In the rows, 128 means zero.
Each run below is a few steps of one of 7 hidden systems, one row a step.
run 1, niri:
[[154 137 127  89 150 109 140 187 137 187  93 162 165 132 110 166 106 109]
 [119 139  94 122  94 163  93  59 109 128 163 127 119 143 173 113 146 172]
 [104 137 141 165 146 107 151 157 139  77 117 106  79  96  97 141  99  71]
 [155  83 157 105 155 113 137 134 135 170 124 153 194 159 136  89 159 172]
 [141 184  89 113  73 171  97 131 107 135 108 107 104 108 130 179 125 118]
 [ 84 108 125 152 170  81 145 100 140  89 189 158 102 150 138 113  97 127]
 [153 105 161 133 115 157 144 148 144 148  80  81 157  93 101  92 177 107]
 [135 150 106  89 135 115  92 148  99 156 115 186 134 154 146 174  82 155]
 [109 148 119 167 110 149 150  69 130  80 180  76 107 133 141 112 161 134]
 [130  95 146 127 156  90 136 201 166 143 100 151 124  98 100 118 114  80]]
run 2, gono, 10 rows:
[[ 98 171 146 139 105 168 149 114 114  76 169  93 159 153 140 166 131 162]
 [119 133  72 158 146  87 125 118 206 157 103 140 119 113 124 114 143  88]
 [153  85 181 105 109 137 118 134  56 141 133 150 129 106  91  85 122 130]
 [137 160 120 113 160 139 134 118 124 106 119  81 121 165 174 208 116 146]
 [ 86 142  96 152 104 133 136 157 183 129 146 162 137 119 140  57 150 129]
 [170  95 166 136  99  99 112 103  99 140 110 122 129  98  57 167 129 101]
 [122 134 109  80 189 146 158 117  98 144 126 129 115 163 188 122  95 154]
 [ 95 142 134 171  93 160  77 159 162  82 155 113 144 107 140 119 163 125]
 [164 130 128 143 126  66 173 118 142 155  77 156 119 135  71 136 118 125]
 [141 112 123  67 140 173 122 106  72 162 185 119 129 120 160 114 131 120]]
run 3, Sog (10 x 18):
[[ 96 180 114 150 152 139  98 183 153 109  78 138 149 144 152 154 103 132]
 [160 150 152 155  64 116 155 112 103 108 173 127 128 138  85 108 174 151]
 [138  96  92  81 158 101 134 126 149 175 142 134  89 101 132 162 103  75]
 [ 73  90 153 139 143 166 118 114 135 103 112 136 169 135 157  77 114 179]
 [167 198 121 165 119 134 122 123 111 127  76  81 131 127 105 166 152 100]
 [150 121 127 104 121  81 140 177 117 130 187 193  94 155 134 108 124 152]
 [104  65 144  97 113 170 128  95 155 121 140  76 137  82 130 165 123 110]
 [ 94 180  90 172 164 120 127 115 151 148  87 159 167 146 133  91 118 126]
 [186 127 165 130  99 133 108 127  55 112 122 113  82 130 115 107 153 146]
 [122 117 125  84 158 100 160 180 172 128 146 129 130 142 143 202  97 119]]
run 4, niri (10 x 18):
[[139 134 118 114  54 135 148  95  74 131 159 148  79 105  90 114 116 131]
 [104  78 146 107 209 132 141 123 149 113 144  82 131 122 158 159 107  96]
 [118 150 128 152 100 149 121 166 149 127  65 151 158 142 137  75 145 177]
 [169 172 126 138 125  98 100 108  70 139 166 141 130 140  92 176 127  93]
 [119  77 109  94 125 126 180 110 181 121 156 103  75 121 165 115 139 145]
 [ 82 123 158 139 131 170  93 170 122 127  96 138 189  91 107 112 102 107]
 [173 167 108 151 157  87 119  72 107 149  87 136 120 181 137 142 139 157]
 [140 135 132 106  88 149 156 176 109  97 196 107  75 108 138 111 151 115]
 [ 91  68 145 132 147 110 104 114 189 128 118 135 183 117 115 173 110 125]
 [132 189  90 136 125 157 158 105  99 172  79 138 138 136 127  74 130 133]]
run 5, fur (10 x 18):
[[120 152  74 143 112 132 102 128 206 156 102 134 160 141 161 128 165 147]
 [116 131 146 153 100 120 140 107  68 112 118 165  96 107  72  86  91 124]
 [164 103 128  92 189 108 123 118 135 143 165  84 120 139 161 182 141  96]
 [ 88 131 123 122  95 178 124 174 155 121 109 149 156 126 162  75 138 178]
 [147 157 145 178 117  96 118  88 100 116  93 116 130 122  60 174 118 101]
 [144 111  93  91 158 102 159 124 137 154 187 143  83 149 173  96 143 132]
 [ 92 102 163 113 105 191  91 167 124 113 111 113 168  85 121 138 113 122]
 [144 164 120 174 164  85 153  85 144 122  76 122 135 179 125 144 135 155]
 [150 151 104 110  83 140 121 152  90 142 189 147  79 104 125  89 149 101]
 [ 98  54 160 104 149 119 119 129 167 116 115 123 153 110 125 185  89 132]]
run 6, zik (10 x 18):
[[137 204 104 138 123 116 189 138 115 124 113 111 101 127  93 168 104  88]
 [141  57 149  88 153 122  83 103 118 157 175 149 164 142 154 122 142 152]
 [ 96 149 110 155  98 157 144 146 152  90  80  95  77  80 118 113 117 104]
 [139 150 146 130 179  98 127 119 102 153 141 167 202 188 127 144 122 155]
 [166 108 106 113  77 142 124 124 132 128 130  96  49  97 142 100 169 120]
 [ 76 132 149 123 151 129 132 152 129 113 132 157 180 126 104 186  65 114]
 [151 116 118 153 128 137 125  72 146 145 119  97 134 138 150  63 198 151]
 [129 174 110 109 133 115 126 190  94 131 121 164  85 117 119 159  76  96]
 [137  66 179 125 114 132 132  86 142 110 149 106 170 147 132 133 158 184]
 [105 179  63 136 140 144 137 152 167 147 115 111 100  96 147 121 125  66]]
run 7, zik, 10 rows:
[[190 141 135 125 177 111 140 153 126 144 112  73 109 139 143 133 178  91]
 [106 104 113  75  74 139 116 165 146 146 135 185 131 120 140 145  94 171]
 [112 153 137 182 113 142 136  58 129  98 143  73 149 117  96 143 152 104]
 [134 110 104 112 200  85 127 146 131 164 124 173 106 142 157  87 108 110]
 [146 125 178 119  65 173 121 164  86 104  91 113 127 110 109 125 139 166]
 [116 154  90 133 163 107 145 100 182 121 146 103 138 159 160 200 125 124]
 [117 108 121 129  95 129 115 133 118 152 180 176 131 103 110  46 147 117]
 [148 124 159 141 149 120 130 116 105 117  43  97 114 113  94 174  93 107]
 [112 127 114  93 156 159 141 135 135 130 163 125 145 167 205 104 141 182]
 [141 163 120 177  71 105  87 164 145 104 137 135 107 101  88 137 158  94]]
run 8, gono, 10 rows:
[[150 150 134 123 171 117 147 148 141  98 171  78 117 166 168 179 153 124]
 [ 92 116 105 113  89 144 145 177 196 156 109 164 158 100 124  93 130 137]
 [144 135 139 149 102 120 109  48  69 136 124 132 138 115  69 156 115 115]
 [133 110 114 108 206 117 130 126 128 120 133 107  78 151 198 111 122 127]
 [110 141 166 143  91 158 119 214 147  96 135 124 172 115 118 115 154 136]
 [161 155  90 129  98  92 154  78 141 171  90 148 134 143  87 170 124 139]
 [107  94 113  97 147 148 122  98  93 129 191 132  85 105 162  86 112 109]
 [107 111 182 159 159 128 107 161 151  73  95  94 162 134 127 164 124 133]
 [164 192  92 137 118 126 160 138 125 180  85 146 144 148 120  88 160 141]
 [138  94 113  97  78 121  82 114 112 126 193 148  80 105 126 157 124 122]]
run 9, Rumaf, 10 rows:
[[130 154 118 131 179 126 137 123  71 127 189 125  93 130 145  89 127  80]
 [138  77 149 139  87 118  74 166 181 111 105 132 124 113 130 128 164 156]
 [110 179 139 114 138 153 209 135 104 131 109 117 165 146 107 150  92 138]
 [156 124  74 118 121 106  72  87 135 169 174 143 100 122 151 132 155 101]
 [ 93  77 181 159 141 117 138 133 133  79  82 132 120 111 104  97  96 142]
 [154 176 130 100 149 168 128 166 109 146 151  91 176 151 162 153 164 126]
 [124 136  73 139  66  98 135 110 162 138 101 168  66 111 115 114 118 140]
 [114  98 187 134 173 112 130 107  88 102 178 123 169 137  98 154 104 114]
 [141 114 100 100 141 164 122 148 175 158  89  85 113 111 186 107 167 125]
 [114 182 132 161  91 123 114 143  77 114 108 186 131 135  91 114  93 150]]
run 10, fur (10 x 18):
[[154 162 117 117  96 131 169 149  87 151 142 132  95  92  81 103 130  75]
 [106  63 125  99 164 114  81  95 153 138 154 140 146 133 164 173 102 140]
 [113 162 144 151 136 179 175 158 119 107  82  87 135 126 138  69 145 141]
 [163 157 115 156 111  75  58 124 119 136 139 167 131 145 105 176 138 117]
 [122  80 132  84 108 132 209 123 138 123 149 117  80 114 132  98 117 147]
 [101 155 120 131 158 161  86 137 134 155 128 116 206 111 127 164 119  85]
 [136 115 132 173 131 100 120  93 129  98  89 139  88 155 145  70 145 179]
 [164 161 137  96 115 133 144 192  84 139 153 121 108 111 105 169 121  83]
 [ 93  79 112 113 117 127 123  85 195 126 151 133 159 141 158 148 132 176]
 [114 170 132 161 138 156 157 138  98 136  78 115 134  99  92  70 123  84]]
run 11, Zofe:
[[ 89 121 138 119  99 162 172  84  80 107 121 131 101 102 101 102  78 142]
 [149 153 141 149 205 114  89 144 129 118 129  88 148 153 159 167 151  96]
 [128 107 120 109  66 130 163 163 158 126 111 159  97 126 136  77 140 186]
 [128 168 129 150 119 122 109 109 101 137 161 125 172 109  73 178 122  71]
 [130  73 103  93 174 116 138  83 150 161 105 134 107 147 178 105 117 161]
 [100 149 161 156 106 173 112 182  98  72 127 104 115  91 113 109 125 100]
 [174 141 131 131 144  74 142 116 154 146 111 139 162 186 126 175 148 169]
 [112 137  82  99  84 164 146 131 118 157 164 138  93  82 132  77 133  95]
 [107  81 168 147 164 102  76 100 133 102 125 129 159 131 112 185  96 125]
 [140 158 122 118 144 161 199 138 120 142  76  98 113 141 154  69 143 154]]
run 12, Sog:
[[105 122 151  85 149 158 185 190 120 143 109 122 155 101 109 128  84  99]
 [137 144 107 139  96 136  69  85 142 148 136 144 178 156 152 142 167 177]
 [119 156 111 150 127 113 163 117 103  85 126 115  39 110 112 124  96  92]
 [147  73 178 112 177 108 114 164 140 153 147 137 192 138 124 111 149 122]
 [114 154  83 101  68 182 139 120 152 143  77 111 113 109 150 141 121 162]
 [113 163 138 175 161  93 101  94  84 101 183 156 138 153 105 138 111 102]
 [170  72 137 110 130 114 152 146 170 137 100  89  84 114 143  96 174 129]
 [ 85 150 127  96 123 172 121 168 106 149 121 163 181 113 121 151  74 127]
 [146 141 117 173 108 104 109  50 141 106 145 112 124 164 137 135 172 166]
 [130 134 124 119 158 119 161 181 112 129 126 124  68  95 118 101 102  64]]
run 13, Rumaf:
[[107  77 173 153 119 142  77 161 138 103  94 144 143 104 125  69 137 144]
 [159 199 137 129 129 147 169 150 109 125 100  91 162 165 129 173 144 151]
 [131 131  66 105  91  98 144 111 140 156 183 171  71 117 129 121 121 115]
 [ 96  59 182 149 149 119  97  99 134 103 118 125 164 101  95 142 102 115]
 [145 157 120 109 178 171 145 151 121 153  86  87 145 151 185 102 151 138]
 [142 173 101 151  54 113 101 142 106 117 136 172  75 123 108 115 136 140]
 [116  87 165 126 150  89 168 110 158 100 172 115 151 144 105 182 113 133]
 [119 108 102  83 147 179 131 136 136 189 113 110 150  89 150  93 131  91]
 [135 162 125 172 115 117  62 108  95 112  69 161 114 147 126 128 116 161]
 [137 143 152 140 143 107 193 139 129  76 193  90 103 155 138 127 158 132]]
run 14, Zofe, 10 rows:
[[163  83 115  96 122 134  75  77 126 180  81 130 137 129 146 141 137 157]
 [ 82 169 121 137 136 154 155 141  91  73 140 119  75 120 137 123  76 117]
 [162 111 161 150 164  95 114 150 163 121 150 109 174 163 140 129 190 138]
 [132 131  97 102  55 140 158 143 134 168  87 159 100  91  95 108 114 131]
 [109 143 130 135 166 129  83  75  82 122 181 132 163 141 130 175 103 110]
 [124  87 123 125 160 125 168 130 175 113  90  91  79 126 169  82 144 141]
 [136 162 164 143  92 140  95 208  93 116 123 158 164 120  91 128 129 123]
 [157 136  90 108 113 106 161  52 147 159 139 119 128 159 136 176 138 160]
 [ 76 118 105 131 158 144 113 149 127 127 160 144 105  84 142  72 105  70]
 [148  83 199 144 136 125 108 115 121  99  81 102 165 147 113 154 138 172]]

Which system made each run below?
run 15:
[[162 119 152 110 118 174 100 142 109 147  63 104 161 138 158 109 158 181]
 [122 204 105 145 113 110 120 149 113  96 160 148 108 151 127 190 101 127]]
	niri
run 16:
[[ 80 184  72 126 143 145 141  81 123 140 168 140 144 140 147 158  92 114]
 [114  86 159 177 146 118  94 130 141  89 147 113 110 103 130  63 162 101]]
	fur
run 17:
[[153 123 132  63  72 174 155 152 123 147 157 100 149 119 142 160 156 155]
 [ 61 147  83 147 122 123 126  84 162 119 123 160 131 117 120 160  69 124]]
	gono
run 18:
[[162 112 112 101  74 105 164 103 161 136 175 116 107 142 131 163 163 161]
 [ 71 127 101 129 148 137 133 133 148 159 143 160 157  88 104 108  89  65]]
	Zofe
run 19:
[[141  96 148  99 104 160 129 116 135 137 123  64 142  82 106 186 136  91]
 [ 87 153  87 143 171 114 140 117 159 141 104 171 150 169 165  98 105 162]]
	fur
run 20:
[[141 103 156 120  78 157 132 142 159 144  81  95 180  90  90 156 151 126]
 [110 171  72 109 161 118 116 111 107 169 131 184 131 154 154 137  81 132]]
	niri
run 21:
[[136 104 140 101 201 118 151 176 147 147 165 121 154 146 168  95 153 108]
 [137 135 117 125  45 147  92 153 145 146  68 151 123  97 103 132 135 150]]
	zik
run 22:
[[140 177 124 130 137 174 147  93  71 142  86  74 123 109 117 136 117  95]
 [131 110 136 129 171  89 105 177 139  93 149 152  84 165 179 116 125 156]]
	niri
run 23, 2 rows:
[[113  92 163 166 164 137  68 143 142  81 143  91 132 114 153 104 160 106]
 [149 171 136 123 106 145 175 198 141 143  74 132 158 146 125 103 150 162]]
	Rumaf
run 24:
[[128 126  86  96 135 139 128  81 113 192 177 155 153 131 148  83 146 124]
 [117 106 136 139 120 150  95 119 117  87  78  89  56  88 134 141 100 111]]
	niri
run 25:
[[145 100 110  96  98  87 178 124 192 148 113 143 113 141 122 173 119 161]
 [ 97 143 115 120 113 187 110  93  94 147 180 110 169  90 119 118 130  90]]
	zik
run 26 (2 x 18):
[[137 120 147 110 120 174  91 193 108 108  80  95  87  96 158 124 126 120]
 [102 194 105 152  99 125 135 143 152 104 146 164 160 170 137 150 125 179]]
	Rumaf
run 27, 2 rows:
[[113 183 148 164 141 104 134 140  86  91 178 164 151 170 110 136 109 138]
 [171  89 110 102 126 112 153 107 175 168 132  88 109 114 136 121 184 113]]
	Zofe
run 28 (2 x 18):
[[111 110  91 120 145 128 139 159 188 158 146 145 126 118 168  57 160 118]
 [136 109 180 133  78 135 101 133  88 114 106 133 143  98  63 162 108 125]]
	gono
run 29:
[[167 152 128 158 138  58 102 121  95 114 121 162  77 156 107 151 113 131]
 [138  97 149  87 108 152 199 131 139 125 192  86 134 120 132 121 163 137]]
	niri
run 30, 2 rows:
[[127 140 122 111  83 118 220 155 154 124 150 113 108 106  87 148 122 105]
 [111 116 112 116 158 135  66 109 140 184 138 160 204 126 140 126 129 116]]
	Zofe
run 31 (2 x 18):
[[146 102 120 150 164  98  65 145 168 161 131 137 152 113 131 110 170  80]
 [142 105 157  92 112 147 148 134  82 131  71 147 111 141 133 106  99 196]]
	fur
